In the rows, zero is written as 128.
Each named turn below is shown by a few rows before and after it. Which turns, in which order, take the first row of each later pair to the second? The first pair is answered.
q188 (before -> after):
[121 122 122 124 147 125 133 152 137 120 121 124 123 111 144 121 122 131
 119 135 131 135 123 130 122 128 128 130]  ->  [115 120 115 133 146 123 133 144 145 120 122 117 124 112 137 122 120 128
 120 132 130 132 128 127 130 136 130 134]
[153 119 160 107 130 131 124 143 106 115 129 142 132 126 137 135 130 128
 142 126 138 135 120 140 116 108 123 136]  ->  [137 130 131 136 116 140 145 153 141 105 141 143 151 122 129 136 146 113
 131 148 136 120 146 126 141 128 122 133]
[109 105 121 135 142 131 139  99 164 121 123 116 122 126 107 140 112 130
 118 130 125 133 136 128 142 160 136 125]  ->  [132  99 151 101 154 128 128 107 129 127 114 125 108 127 123 138 104 143
 127 119 129 147 113 144 112 133 134 122]
[ 76 118 155 105 180 136 161 121 165 142  94  91 149  89 113 124 114 136
 104 152 111 147 134 104 129 148 150 126]  ->  [ 89 111 172  88 187 133 152 120 147 147  89  91 140  91 120 122 106 144
 108 141 113 156 120 114 115 135 150 126]
q223 (before -> after):
[168 151 162 117 110 120 114 127  62 140 129 133 114 157 141 136 121 133
 141 108 126 143 115 142 114  85 128 138]  ->  [164 161 157 132  91 119 113 119  65 140 138 132 120 163 133 139 123 131
 139 103 122 140 124 138 130  93 131 145]
[111 103 135 117 147 125  75  69 141 120  88  77 129  97 104 106 105 154
 150  92 156 133 114 148 129 129 148 165]  ->  [127 186 112 161  65 156 124 142 166 103 132 129 178 107 113 115 166 118
 129 147 147 116 164 134 162 127 137 154]
[107 128  86 160 136  73 136 117 153  99 138 106 145 114  81 127 127 104
 125 124 128 103 152  87 138 155 152 130]  ->  [122 125 102 122 163  89 156 176 150  89 129 136 145  97 116 114 145 103
 124 161 138 107 139  95  98 130 142  99]
[127 104 130 122 148 127 118 120 135 127 109 125 120 114 129 123 120 135
 138 143 122 130 116 123 121 131 136 129]  ->  [125 127 118 149 115 128 123 115 141 127 125 125 133 125 117 130 129 126
 134 143 116 124 135 115 146 141 136 139]
q639 (before -> after):
[139 153 140 145  74 123 124 167 135 111 105 132 110 121 117 119 157 108
 144 133 127 132 132 140 126  91 136 124]  ->  [104 115 119 147 120 121 129 151 174 106  92 108 104  98 108 108 146 107
 139 143 133 120 132 129 126 116 137 115]
[120  60  91 128 143 134 158 123 158 152  75  68 148 108 110  89 131 102
 134 143 170 110 156 148 164 133 117 172]  ->  [165 103 127 130  82 121 131 107  90 172  90  81 144 148 107 107 126 112
 146  99 160 131 148 167 170 101 118 202]
[124 161  88 164  84 142 153 151 145 102 151 134 158 145 106 128 164 103
 116 130 120 123 161 122 168 138 140 131]  ->  [ 96 124  73 167 118 132 143 113 165 104 135 103 146 134  91 123 141 108
 117 117 123 118 157 117 173 161 146 135]

Between the rows of a pair lie two turns.
[118  92 115  78 189 147 112 137 109 134 100 149  94 142 134 152 142 136
 144 166 139 126 123 139 126 121 159 115]  ->  [123 136 101 104 146 163 134 166 123 127 123 173 118 149 135 159 171 119
 133 190 133 116 149 130 147 123 154 112] -> q223, q223
[168 157 151 131  87  96  94 117  30 148 123 106 119 185 148 114 138 132
 138  70 105 165 140 126 131 134 135 146]  ->  [110 112  98 119 175 134 163 200 141 105 106 117 140 116 176  81 175 106
 112 176 122 128 159 100 105 164 125  79] -> q223, q639
[147 129 142 133 107 103 153 152 102 134 176 177 171 146 226  81 118 138
 131  72 109  96 143 172 136 112 150 185]  ->  [126 117 124 157 108  91 143 113 118 139 175 149 170 148 202  85 103 139
 131  53 106  89 152 164 162 138 155 201] -> q188, q188
[159 107 131  87 147 138 132 118  84 131 139 140  96 137 117 111  86  93
 139 119 137 153 116 143 118  85 139 105]  ->  [167 144 125 114  99 138 134 117  77 133 161 149 111 155 107 122  98  85
 134 113 128 151 136 140 146  87 138 119] -> q223, q188
[119 126 141 143  80 130 135 102 173 161 158  99 186 152  98 138 120 135
 117 109 111 114 135 118 141 125 155 113]  ->  [150 143 167 118  69 137 137 138 143 160 160 129 187 158 120 136 133 138
 120 116 113 125 124 130 118  94 150 105] -> q188, q223
[138 131 108 140 115 113 107  89 103 166 149 105 108 145 106 131 110 147
 112  69 119 107 127 116 153 130 126 167]  ->  [166 150 131 118 104 120 108 122  75 166 152 133 109 151 126 129 123 150
 116  75 120 117 117 127 133 102 121 160] -> q188, q223
[129 128 122 164  87  89 105  82  62 134 130 133 162 154 108 113 115 157
 133 112 105 149 124 120 140  91 113 160]  ->  [134  99 140 123 131  90 103  98  54 133 110 136 148 138 126 101 108 167
 139 119 114 156 101 130 104  76 111 142] -> q223, q223
[107  89 133 100 147 123 120 118 120 117 111 113 134 127 106 144  89 120
 137 115 113 133 118 176  99 107  87 149]  ->  [123 125 136 122  99 122 117 116 101 122 132 123 144 148 101 155  97 115
 136 103 106 134 129 175 118 102  87 165] -> q639, q223
[125 177 119 142 111 139 134 146 144 106 143 142 149 119 138 125 128 120
 135 152 126 125 153 101 128  80 125 115]  ->  [123 161 128 146 110 117 100  84 120 124 136 111 130 135 116 131  96 134
 146 104 122 135 138 106 139  87 133 143] -> q639, q639
[154 162 141 124  86 109 113  69  63 160 118 130 102 158 109 147  88 139
 138  78 115 145 111 145 150  92 144 138]  ->  [ 94 159  68 179  95 128 159  82 162 134 130 117 134 127  91 140 114 107
 114 134 115 104 161 108 193 149 142 120] -> q639, q188
[143 147 117 188 125 110 139  99 176 146 119  94 108 143  73 161 116 162
 126 107 108 168 108  87 150 167  89 186]  ->  [138 158 102 184 136 134 177 161 211 126 124 124 126 121  97 153 149 145
 114 161 115 156 122  77 139 166  80 156] -> q639, q639
[124 122 111 145 111 120 136 106 137 138 129 123 149 126 114 118 120 123
 133 113 109 135 134 130 137 143 112 155]  ->  [140 116 133 109 134 127 141 144 123 133 119 144 144 117 140 110 126 129
 135 131 117 143 116 140 102 118 108 136] -> q639, q223
